In the data rows, 50 means zero.
Each row of this table is followed by its label. One hidden rule gives the labels. It looks at one to three of the table's principal directions, none of them among the few with the most spread.
38 & 84 & 35 & 18 & 51 & 62 & 3 & 46 & 49 & 73 & 36 & 49 & 43 & 68 & 70 & 19 & 60 & 71 & 82 & 46 & 53 & 48 & 65 & 58 & 52 & 60 & 70 & 55 & 74 & 18 \\ Q
36 & 59 & 35 & 5 & 79 & 72 & 24 & 31 & 31 & 44 & 49 & 55 & 40 & 61 & 60 & 35 & 41 & 91 & 46 & 48 & 53 & 39 & 67 & 66 & 34 & 54 & 77 & 34 & 58 & 23 \\ I
44 & 39 & 55 & 47 & 55 & 46 & 51 & 49 & 48 & 50 & 53 & 41 & 51 & 51 & 54 & 57 & 49 & 51 & 44 & 52 & 47 & 48 & 52 & 50 & 49 & 44 & 58 & 40 & 49 & 51 \\ I
62 & 60 & 57 & 65 & 39 & 36 & 63 & 45 & 55 & 44 & 54 & 57 & 56 & 50 & 33 & 59 & 54 & 35 & 51 & 46 & 48 & 58 & 43 & 48 & 44 & 48 & 41 & 60 & 36 & 62 \\ Q
47 & 40 & 43 & 58 & 42 & 52 & 47 & 59 & 55 & 61 & 45 & 38 & 52 & 48 & 62 & 55 & 46 & 41 & 51 & 50 & 49 & 51 & 46 & 51 & 65 & 49 & 47 & 49 & 56 & 58 \\ P
53 & 43 & 50 & 55 & 44 & 49 & 59 & 51 & 54 & 52 & 53 & 50 & 54 & 45 & 53 & 57 & 48 & 40 & 47 & 49 & 48 & 55 & 46 & 48 & 55 & 48 & 42 & 48 & 46 & 60 \\ P
57 & 33 & 70 & 73 & 45 & 38 & 74 & 52 & 50 & 37 & 60 & 54 & 58 & 46 & 35 & 56 & 54 & 34 & 46 & 56 & 50 & 52 & 38 & 42 & 44 & 44 & 39 & 48 & 35 & 67 \\ P
43 & 56 & 40 & 52 & 34 & 56 & 30 & 64 & 60 & 68 & 33 & 39 & 50 & 55 & 64 & 45 & 47 & 46 & 64 & 48 & 48 & 48 & 46 & 51 & 66 & 54 & 48 & 59 & 63 & 50 \\ P
69 & 39 & 65 & 90 & 40 & 30 & 85 & 66 & 57 & 42 & 58 & 39 & 51 & 39 & 29 & 82 & 61 & 20 & 38 & 56 & 42 & 59 & 36 & 34 & 58 & 43 & 30 & 61 & 36 & 79 \\ I
58 & 58 & 50 & 49 & 54 & 49 & 57 & 48 & 48 & 45 & 54 & 56 & 45 & 46 & 39 & 55 & 54 & 53 & 46 & 50 & 51 & 52 & 52 & 46 & 46 & 52 & 45 & 57 & 49 & 48 \\ I
55 & 38 & 57 & 50 & 62 & 54 & 60 & 34 & 33 & 30 & 66 & 65 & 53 & 50 & 39 & 35 & 56 & 55 & 49 & 54 & 59 & 52 & 47 & 55 & 35 & 50 & 51 & 38 & 40 & 52 \\ I
43 & 39 & 39 & 44 & 45 & 61 & 43 & 59 & 53 & 61 & 43 & 37 & 49 & 48 & 68 & 58 & 42 & 50 & 49 & 50 & 46 & 48 & 47 & 51 & 64 & 49 & 48 & 43 & 58 & 57 \\ I
54 & 46 & 56 & 59 & 42 & 49 & 54 & 49 & 50 & 52 & 57 & 56 & 56 & 49 & 54 & 37 & 60 & 39 & 60 & 50 & 52 & 57 & 46 & 47 & 53 & 51 & 43 & 45 & 49 & 54 \\ I
64 & 53 & 74 & 58 & 60 & 22 & 88 & 28 & 47 & 21 & 70 & 67 & 58 & 47 & 17 & 74 & 50 & 41 & 25 & 47 & 46 & 56 & 51 & 48 & 19 & 39 & 50 & 48 & 16 & 61 \\ Q
57 & 56 & 49 & 55 & 52 & 50 & 53 & 57 & 50 & 52 & 50 & 51 & 45 & 46 & 47 & 46 & 58 & 48 & 55 & 55 & 52 & 52 & 51 & 44 & 54 & 53 & 44 & 58 & 54 & 47 \\ I
42 & 57 & 39 & 34 & 46 & 67 & 24 & 50 & 47 & 62 & 43 & 50 & 48 & 57 & 66 & 29 & 52 & 62 & 67 & 47 & 53 & 48 & 53 & 55 & 57 & 58 & 55 & 46 & 65 & 38 \\ P
50 & 43 & 60 & 53 & 55 & 41 & 62 & 50 & 49 & 43 & 55 & 46 & 49 & 48 & 43 & 65 & 50 & 48 & 39 & 53 & 46 & 48 & 50 & 45 & 45 & 44 & 51 & 46 & 43 & 54 \\ I
53 & 32 & 69 & 61 & 50 & 38 & 75 & 49 & 50 & 34 & 58 & 53 & 56 & 46 & 35 & 68 & 46 & 41 & 39 & 56 & 46 & 49 & 39 & 42 & 39 & 41 & 43 & 46 & 32 & 68 \\ P
71 & 21 & 84 & 92 & 44 & 35 & 94 & 50 & 41 & 22 & 77 & 66 & 60 & 39 & 16 & 45 & 71 & 23 & 51 & 63 & 57 & 60 & 27 & 33 & 40 & 46 & 24 & 47 & 28 & 78 \\ I
29 & 85 & 63 & 7 & 53 & 44 & 8 & 27 & 45 & 53 & 48 & 58 & 42 & 72 & 39 & 34 & 57 & 85 & 62 & 39 & 50 & 40 & 67 & 54 & 25 & 57 & 81 & 50 & 60 & 10 \\ P
62 & 50 & 60 & 75 & 48 & 43 & 59 & 49 & 44 & 39 & 57 & 62 & 54 & 50 & 31 & 30 & 64 & 39 & 62 & 56 & 61 & 55 & 43 & 49 & 44 & 54 & 42 & 59 & 45 & 53 \\ Q
59 & 21 & 39 & 75 & 41 & 59 & 68 & 68 & 51 & 52 & 49 & 34 & 52 & 39 & 55 & 73 & 44 & 30 & 44 & 56 & 47 & 55 & 32 & 46 & 72 & 46 & 31 & 50 & 48 & 84 \\ Q
56 & 62 & 55 & 60 & 42 & 45 & 48 & 52 & 52 & 49 & 49 & 55 & 50 & 52 & 39 & 42 & 59 & 45 & 60 & 50 & 53 & 53 & 46 & 47 & 49 & 54 & 44 & 62 & 50 & 49 \\ I
31 & 70 & 70 & 14 & 65 & 43 & 22 & 29 & 38 & 37 & 52 & 59 & 40 & 69 & 26 & 39 & 54 & 89 & 51 & 48 & 53 & 34 & 63 & 52 & 17 & 54 & 80 & 49 & 53 & 14 \\ I
51 & 37 & 56 & 41 & 62 & 48 & 71 & 44 & 46 & 37 & 60 & 53 & 48 & 41 & 43 & 72 & 41 & 55 & 28 & 51 & 46 & 48 & 51 & 46 & 40 & 44 & 48 & 42 & 39 & 56 \\ P
41 & 43 & 33 & 49 & 50 & 63 & 32 & 63 & 49 & 59 & 35 & 35 & 43 & 51 & 54 & 54 & 39 & 59 & 51 & 53 & 54 & 41 & 47 & 55 & 63 & 55 & 53 & 59 & 66 & 48 \\ Q
45 & 40 & 48 & 47 & 57 & 50 & 52 & 54 & 50 & 53 & 49 & 40 & 49 & 48 & 59 & 59 & 44 & 52 & 41 & 53 & 47 & 47 & 54 & 51 & 54 & 45 & 55 & 43 & 52 & 50 \\ I
44 & 33 & 53 & 45 & 55 & 50 & 59 & 48 & 48 & 47 & 55 & 43 & 51 & 46 & 54 & 66 & 42 & 51 & 36 & 50 & 45 & 48 & 50 & 49 & 49 & 44 & 53 & 38 & 46 & 57 \\ I
63 & 55 & 59 & 73 & 39 & 37 & 65 & 63 & 60 & 54 & 51 & 49 & 51 & 44 & 42 & 56 & 62 & 30 & 55 & 53 & 47 & 57 & 45 & 37 & 58 & 49 & 34 & 63 & 48 & 59 \\ I
53 & 64 & 46 & 53 & 32 & 51 & 40 & 54 & 59 & 64 & 45 & 48 & 51 & 52 & 56 & 47 & 58 & 41 & 63 & 43 & 47 & 57 & 48 & 47 & 61 & 55 & 43 & 57 & 56 & 51 \\ I
63 & 50 & 54 & 63 & 41 & 51 & 60 & 55 & 48 & 49 & 57 & 58 & 49 & 44 & 38 & 45 & 64 & 39 & 64 & 56 & 55 & 59 & 40 & 40 & 54 & 54 & 31 & 61 & 51 & 60 \\ I
56 & 52 & 44 & 55 & 43 & 59 & 47 & 59 & 53 & 60 & 49 & 58 & 48 & 43 & 55 & 28 & 59 & 45 & 69 & 55 & 59 & 55 & 47 & 43 & 62 & 59 & 34 & 60 & 64 & 46 \\ P
54 & 51 & 50 & 58 & 47 & 50 & 50 & 61 & 51 & 54 & 47 & 45 & 46 & 48 & 46 & 51 & 57 & 47 & 57 & 56 & 50 & 50 & 46 & 42 & 57 & 52 & 43 & 59 & 56 & 52 \\ I
41 & 53 & 36 & 40 & 46 & 63 & 31 & 59 & 54 & 64 & 37 & 39 & 46 & 53 & 67 & 49 & 44 & 57 & 56 & 48 & 47 & 46 & 51 & 53 & 63 & 53 & 53 & 50 & 63 & 46 \\ P
48 & 38 & 47 & 48 & 53 & 56 & 50 & 56 & 48 & 55 & 50 & 44 & 48 & 46 & 57 & 51 & 49 & 51 & 52 & 55 & 51 & 49 & 49 & 48 & 57 & 49 & 48 & 47 & 57 & 52 \\ I
47 & 43 & 32 & 49 & 46 & 68 & 38 & 67 & 53 & 66 & 38 & 39 & 46 & 47 & 72 & 44 & 46 & 50 & 60 & 54 & 50 & 49 & 47 & 50 & 72 & 54 & 44 & 51 & 66 & 52 \\ I
49 & 30 & 57 & 52 & 54 & 45 & 70 & 55 & 53 & 48 & 56 & 41 & 52 & 41 & 55 & 73 & 44 & 43 & 34 & 54 & 43 & 50 & 48 & 42 & 53 & 41 & 46 & 40 & 43 & 62 \\ I
43 & 78 & 21 & 28 & 58 & 61 & 28 & 52 & 58 & 62 & 28 & 41 & 42 & 55 & 70 & 62 & 30 & 67 & 37 & 38 & 42 & 43 & 67 & 64 & 56 & 52 & 65 & 57 & 57 & 35 \\ Q
61 & 71 & 45 & 55 & 43 & 49 & 45 & 57 & 54 & 56 & 47 & 49 & 43 & 50 & 42 & 52 & 63 & 46 & 59 & 48 & 49 & 56 & 50 & 44 & 57 & 56 & 42 & 67 & 56 & 48 \\ I
46 & 59 & 58 & 47 & 54 & 46 & 37 & 45 & 46 & 49 & 50 & 53 & 50 & 60 & 46 & 32 & 59 & 57 & 61 & 52 & 54 & 47 & 55 & 53 & 41 & 52 & 62 & 50 & 54 & 36 \\ Q
52 & 42 & 37 & 61 & 37 & 53 & 54 & 66 & 62 & 64 & 41 & 35 & 51 & 42 & 63 & 69 & 42 & 35 & 46 & 48 & 44 & 54 & 44 & 47 & 72 & 48 & 38 & 55 & 55 & 66 \\ I
62 & 44 & 55 & 69 & 61 & 42 & 78 & 43 & 46 & 25 & 57 & 65 & 54 & 42 & 29 & 53 & 41 & 45 & 29 & 51 & 56 & 49 & 47 & 55 & 36 & 48 & 44 & 54 & 30 & 58 \\ O
54 & 30 & 52 & 78 & 43 & 46 & 64 & 51 & 50 & 43 & 53 & 49 & 61 & 46 & 47 & 49 & 46 & 31 & 44 & 50 & 55 & 54 & 39 & 56 & 55 & 47 & 44 & 46 & 41 & 68 \\ Q
32 & 47 & 57 & 15 & 77 & 56 & 32 & 30 & 33 & 41 & 56 & 56 & 48 & 63 & 60 & 27 & 48 & 81 & 50 & 54 & 53 & 38 & 67 & 61 & 27 & 47 & 81 & 25 & 52 & 23 \\ Q
51 & 33 & 50 & 58 & 51 & 52 & 59 & 57 & 48 & 49 & 52 & 45 & 51 & 45 & 51 & 55 & 48 & 44 & 49 & 57 & 51 & 50 & 43 & 47 & 55 & 47 & 43 & 48 & 50 & 61 \\ I
37 & 60 & 40 & 16 & 65 & 63 & 27 & 38 & 42 & 54 & 47 & 51 & 46 & 60 & 69 & 37 & 46 & 74 & 52 & 46 & 49 & 44 & 65 & 61 & 43 & 51 & 71 & 35 & 58 & 29 \\ I
38 & 70 & 48 & 33 & 51 & 47 & 27 & 40 & 53 & 53 & 40 & 53 & 49 & 61 & 48 & 42 & 41 & 66 & 51 & 42 & 52 & 42 & 59 & 60 & 40 & 54 & 67 & 56 & 54 & 29 \\ Q
54 & 41 & 59 & 57 & 51 & 48 & 63 & 57 & 47 & 38 & 52 & 49 & 45 & 46 & 30 & 65 & 50 & 51 & 45 & 58 & 49 & 46 & 39 & 40 & 45 & 49 & 41 & 57 & 45 & 60 \\ P
44 & 61 & 56 & 49 & 42 & 44 & 35 & 50 & 55 & 57 & 45 & 45 & 51 & 59 & 52 & 44 & 55 & 51 & 58 & 46 & 47 & 48 & 53 & 50 & 50 & 52 & 59 & 52 & 54 & 41 \\ I
61 & 63 & 64 & 44 & 60 & 32 & 77 & 27 & 49 & 30 & 67 & 71 & 52 & 44 & 27 & 64 & 49 & 50 & 27 & 41 & 47 & 55 & 58 & 49 & 25 & 45 & 49 & 50 & 27 & 48 \\ P
66 & 80 & 51 & 68 & 38 & 44 & 47 & 46 & 52 & 44 & 49 & 65 & 49 & 53 & 27 & 35 & 65 & 43 & 61 & 43 & 56 & 57 & 47 & 51 & 46 & 60 & 41 & 72 & 46 & 46 \\ P
54 & 31 & 57 & 57 & 48 & 46 & 67 & 51 & 48 & 47 & 60 & 44 & 54 & 45 & 49 & 67 & 52 & 39 & 43 & 53 & 46 & 55 & 43 & 44 & 53 & 43 & 43 & 40 & 43 & 68 \\ I
54 & 58 & 45 & 41 & 51 & 60 & 38 & 52 & 45 & 60 & 52 & 56 & 46 & 52 & 56 & 27 & 66 & 54 & 76 & 57 & 56 & 55 & 51 & 45 & 54 & 56 & 45 & 54 & 64 & 42 \\ I
49 & 57 & 54 & 56 & 40 & 43 & 43 & 50 & 55 & 56 & 48 & 46 & 54 & 55 & 52 & 48 & 56 & 43 & 57 & 46 & 47 & 53 & 49 & 50 & 53 & 50 & 53 & 51 & 50 & 51 \\ I
53 & 82 & 37 & 40 & 55 & 52 & 35 & 47 & 52 & 51 & 40 & 52 & 42 & 56 & 48 & 48 & 49 & 62 & 49 & 42 & 48 & 48 & 61 & 57 & 47 & 56 & 59 & 62 & 52 & 34 \\ I
35 & 67 & 55 & 21 & 55 & 51 & 23 & 27 & 45 & 52 & 51 & 65 & 55 & 66 & 62 & 17 & 51 & 69 & 62 & 41 & 54 & 46 & 65 & 63 & 32 & 53 & 74 & 36 & 52 & 22 \\ P
63 & 43 & 36 & 69 & 42 & 58 & 64 & 72 & 53 & 50 & 43 & 33 & 40 & 38 & 38 & 87 & 46 & 40 & 38 & 53 & 44 & 52 & 34 & 40 & 69 & 52 & 28 & 68 & 52 & 76 \\ I
49 & 35 & 41 & 43 & 58 & 64 & 49 & 44 & 39 & 49 & 58 & 51 & 50 & 47 & 62 & 39 & 51 & 54 & 50 & 51 & 55 & 53 & 52 & 57 & 54 & 51 & 52 & 35 & 55 & 51 \\ P
51 & 46 & 59 & 60 & 45 & 45 & 50 & 51 & 48 & 48 & 53 & 51 & 51 & 52 & 41 & 44 & 57 & 46 & 58 & 53 & 54 & 50 & 44 & 47 & 48 & 51 & 48 & 53 & 51 & 52 \\ I
53 & 62 & 59 & 55 & 54 & 44 & 45 & 49 & 48 & 48 & 51 & 60 & 49 & 55 & 42 & 24 & 62 & 53 & 64 & 55 & 58 & 49 & 54 & 48 & 42 & 55 & 53 & 58 & 54 & 35 \\ I
45 & 41 & 39 & 45 & 54 & 59 & 45 & 58 & 50 & 60 & 45 & 40 & 49 & 48 & 69 & 50 & 46 & 51 & 52 & 54 & 49 & 49 & 53 & 52 & 61 & 48 & 52 & 44 & 59 & 51 \\ I
52 & 57 & 17 & 38 & 60 & 73 & 44 & 72 & 57 & 66 & 30 & 44 & 38 & 40 & 73 & 52 & 35 & 59 & 51 & 57 & 50 & 45 & 56 & 50 & 71 & 55 & 40 & 64 & 68 & 45 \\ P
62 & 57 & 70 & 79 & 36 & 27 & 65 & 55 & 57 & 42 & 53 & 49 & 53 & 51 & 21 & 65 & 62 & 31 & 50 & 50 & 47 & 54 & 39 & 39 & 45 & 48 & 40 & 66 & 38 & 63 \\ I
35 & 70 & 46 & 31 & 52 & 45 & 28 & 50 & 59 & 57 & 34 & 41 & 43 & 58 & 50 & 63 & 36 & 68 & 40 & 41 & 44 & 37 & 62 & 55 & 45 & 51 & 68 & 59 & 56 & 30 \\ P
42 & 38 & 47 & 39 & 53 & 51 & 53 & 45 & 52 & 55 & 52 & 43 & 56 & 49 & 70 & 61 & 40 & 49 & 40 & 46 & 43 & 51 & 55 & 55 & 52 & 42 & 58 & 31 & 46 & 55 \\ I
63 & 67 & 52 & 60 & 54 & 51 & 53 & 47 & 43 & 36 & 53 & 68 & 46 & 50 & 29 & 30 & 61 & 54 & 57 & 52 & 59 & 51 & 49 & 50 & 40 & 58 & 44 & 64 & 47 & 42 \\ I
41 & 17 & 42 & 43 & 62 & 67 & 58 & 61 & 47 & 53 & 49 & 40 & 48 & 39 & 74 & 53 & 35 & 56 & 37 & 58 & 49 & 42 & 50 & 49 & 62 & 46 & 48 & 32 & 56 & 55 \\ P
50 & 44 & 44 & 56 & 50 & 50 & 54 & 63 & 56 & 57 & 43 & 40 & 47 & 45 & 56 & 61 & 45 & 45 & 47 & 54 & 48 & 48 & 49 & 46 & 61 & 48 & 46 & 55 & 55 & 55 \\ I
39 & 31 & 45 & 36 & 61 & 60 & 50 & 54 & 45 & 48 & 47 & 40 & 45 & 47 & 56 & 64 & 34 & 63 & 38 & 56 & 48 & 40 & 50 & 51 & 51 & 46 & 55 & 42 & 53 & 52 \\ P
49 & 35 & 58 & 48 & 54 & 42 & 70 & 46 & 52 & 43 & 58 & 45 & 53 & 44 & 50 & 78 & 41 & 46 & 28 & 48 & 41 & 50 & 50 & 47 & 46 & 40 & 50 & 37 & 36 & 63 \\ I
51 & 62 & 45 & 47 & 46 & 58 & 38 & 58 & 51 & 54 & 42 & 51 & 42 & 51 & 44 & 45 & 53 & 58 & 59 & 51 & 52 & 46 & 48 & 46 & 54 & 58 & 45 & 64 & 60 & 43 \\ P
34 & 43 & 32 & 21 & 61 & 68 & 29 & 49 & 47 & 65 & 43 & 40 & 48 & 54 & 84 & 43 & 39 & 66 & 52 & 49 & 48 & 45 & 62 & 60 & 58 & 48 & 66 & 32 & 64 & 38 \\ I
Which label does each new row get?
58 & 55 & 71 & 70 & 50 & 30 & 64 & 51 & 50 & 35 & 54 & 51 & 49 & 52 & 20 & 58 & 59 & 43 & 46 & 55 & 49 & 48 & 45 & 42 & 37 & 47 & 49 & 61 & 38 & 53 \\ >> Q
32 & 66 & 43 & 16 & 57 & 59 & 21 & 38 & 50 & 60 & 41 & 55 & 50 & 62 & 70 & 29 & 41 & 72 & 58 & 43 & 50 & 42 & 65 & 61 & 42 & 53 & 71 & 41 & 59 & 24 \\ >> P
58 & 34 & 51 & 63 & 61 & 57 & 61 & 44 & 37 & 37 & 62 & 62 & 54 & 45 & 49 & 24 & 57 & 47 & 52 & 57 & 62 & 54 & 48 & 56 & 47 & 52 & 46 & 40 & 47 & 52 \\ >> P
58 & 31 & 43 & 73 & 50 & 54 & 65 & 68 & 52 & 54 & 48 & 42 & 53 & 41 & 60 & 48 & 50 & 33 & 54 & 62 & 53 & 53 & 43 & 47 & 66 & 47 & 37 & 53 & 53 & 65 \\ >> Q
44 & 34 & 53 & 43 & 62 & 48 & 61 & 48 & 48 & 43 & 53 & 45 & 49 & 45 & 50 & 68 & 37 & 56 & 30 & 52 & 47 & 44 & 52 & 50 & 45 & 43 & 55 & 41 & 44 & 53 \\ >> I
49 & 43 & 51 & 61 & 45 & 49 & 48 & 57 & 52 & 57 & 48 & 45 & 57 & 53 & 63 & 38 & 54 & 39 & 62 & 55 & 50 & 53 & 47 & 51 & 58 & 48 & 50 & 45 & 52 & 54 \\ >> Q
53 & 71 & 34 & 31 & 69 & 58 & 46 & 46 & 45 & 41 & 42 & 54 & 38 & 51 & 42 & 61 & 38 & 72 & 36 & 48 & 48 & 43 & 60 & 57 & 40 & 53 & 57 & 60 & 48 & 39 \\ >> Q
37 & 59 & 43 & 30 & 47 & 60 & 25 & 44 & 52 & 62 & 42 & 56 & 55 & 59 & 72 & 24 & 45 & 60 & 66 & 45 & 52 & 47 & 57 & 59 & 50 & 54 & 60 & 42 & 59 & 34 \\ >> P
40 & 31 & 42 & 22 & 81 & 72 & 48 & 35 & 30 & 38 & 59 & 61 & 46 & 47 & 63 & 28 & 39 & 78 & 39 & 55 & 60 & 41 & 62 & 62 & 38 & 51 & 64 & 26 & 54 & 33 \\ >> P
55 & 27 & 60 & 63 & 50 & 38 & 80 & 52 & 51 & 38 & 59 & 42 & 52 & 40 & 34 & 90 & 42 & 37 & 27 & 53 & 43 & 52 & 39 & 43 & 47 & 39 & 41 & 48 & 34 & 76 \\ >> I
49 & 66 & 34 & 48 & 40 & 58 & 29 & 59 & 57 & 70 & 38 & 45 & 48 & 53 & 68 & 35 & 54 & 48 & 67 & 46 & 51 & 53 & 54 & 53 & 66 & 57 & 50 & 58 & 66 & 42 \\ >> I
50 & 63 & 58 & 47 & 48 & 43 & 42 & 44 & 48 & 47 & 51 & 55 & 49 & 58 & 38 & 43 & 58 & 54 & 58 & 49 & 51 & 49 & 51 & 49 & 40 & 52 & 55 & 55 & 49 & 42 \\ >> I
36 & 40 & 41 & 35 & 49 & 61 & 39 & 49 & 53 & 60 & 44 & 42 & 55 & 54 & 78 & 51 & 36 & 54 & 47 & 46 & 43 & 46 & 53 & 58 & 56 & 46 & 59 & 31 & 52 & 51 \\ >> P
63 & 58 & 46 & 69 & 43 & 49 & 54 & 55 & 52 & 52 & 50 & 57 & 52 & 47 & 46 & 36 & 60 & 36 & 62 & 51 & 56 & 58 & 46 & 49 & 57 & 55 & 38 & 62 & 51 & 54 \\ >> I
44 & 48 & 36 & 45 & 45 & 57 & 45 & 70 & 63 & 69 & 34 & 33 & 43 & 43 & 67 & 68 & 38 & 49 & 47 & 52 & 43 & 46 & 51 & 44 & 70 & 50 & 44 & 59 & 64 & 52 \\ >> P
48 & 40 & 51 & 59 & 41 & 45 & 56 & 61 & 59 & 59 & 46 & 37 & 53 & 47 & 59 & 66 & 47 & 37 & 47 & 50 & 43 & 51 & 46 & 45 & 61 & 45 & 45 & 48 & 50 & 62 \\ >> I
44 & 28 & 42 & 49 & 57 & 60 & 54 & 64 & 49 & 53 & 44 & 40 & 46 & 42 & 60 & 56 & 38 & 53 & 45 & 61 & 52 & 43 & 47 & 48 & 60 & 48 & 46 & 49 & 58 & 55 \\ >> P
43 & 33 & 54 & 45 & 54 & 47 & 60 & 51 & 51 & 46 & 51 & 42 & 51 & 46 & 50 & 75 & 36 & 52 & 33 & 51 & 44 & 45 & 47 & 48 & 47 & 42 & 52 & 42 & 43 & 60 \\ >> P
52 & 49 & 64 & 46 & 57 & 48 & 49 & 23 & 34 & 34 & 71 & 72 & 57 & 56 & 41 & 18 & 64 & 56 & 56 & 46 & 61 & 55 & 54 & 59 & 30 & 53 & 60 & 33 & 42 & 39 \\ >> P
34 & 49 & 47 & 36 & 46 & 52 & 32 & 46 & 55 & 61 & 42 & 43 & 57 & 59 & 73 & 45 & 40 & 54 & 52 & 44 & 45 & 46 & 56 & 59 & 52 & 47 & 65 & 36 & 53 & 43 \\ >> P
33 & 95 & 61 & 14 & 44 & 39 & 8 & 34 & 54 & 60 & 43 & 54 & 40 & 70 & 35 & 44 & 59 & 78 & 62 & 35 & 47 & 42 & 66 & 49 & 32 & 59 & 75 & 62 & 62 & 12 \\ >> P
59 & 20 & 47 & 68 & 45 & 49 & 87 & 53 & 56 & 47 & 59 & 50 & 64 & 33 & 63 & 71 & 37 & 23 & 32 & 50 & 45 & 61 & 40 & 49 & 60 & 39 & 31 & 37 & 33 & 82 \\ >> P
43 & 38 & 36 & 44 & 50 & 60 & 43 & 60 & 53 & 66 & 44 & 36 & 49 & 47 & 73 & 54 & 44 & 49 & 52 & 53 & 48 & 50 & 52 & 51 & 67 & 48 & 51 & 44 & 62 & 53 \\ >> I
59 & 58 & 59 & 59 & 42 & 38 & 62 & 45 & 54 & 45 & 56 & 55 & 54 & 49 & 37 & 61 & 56 & 39 & 48 & 45 & 46 & 57 & 46 & 45 & 44 & 48 & 43 & 55 & 38 & 59 \\ >> I
74 & 24 & 49 & 90 & 31 & 45 & 99 & 59 & 60 & 45 & 63 & 56 & 63 & 25 & 47 & 74 & 47 & 7 & 37 & 49 & 49 & 69 & 30 & 41 & 67 & 44 & 11 & 52 & 31 & 94 \\ >> P
52 & 44 & 44 & 58 & 41 & 52 & 52 & 60 & 56 & 61 & 48 & 40 & 51 & 45 & 61 & 57 & 52 & 39 & 52 & 50 & 47 & 55 & 47 & 46 & 65 & 49 & 42 & 51 & 55 & 59 \\ >> I
49 & 41 & 49 & 52 & 53 & 51 & 54 & 58 & 51 & 53 & 48 & 43 & 49 & 47 & 56 & 54 & 49 & 48 & 49 & 56 & 48 & 48 & 50 & 47 & 55 & 47 & 49 & 48 & 53 & 53 \\ >> I
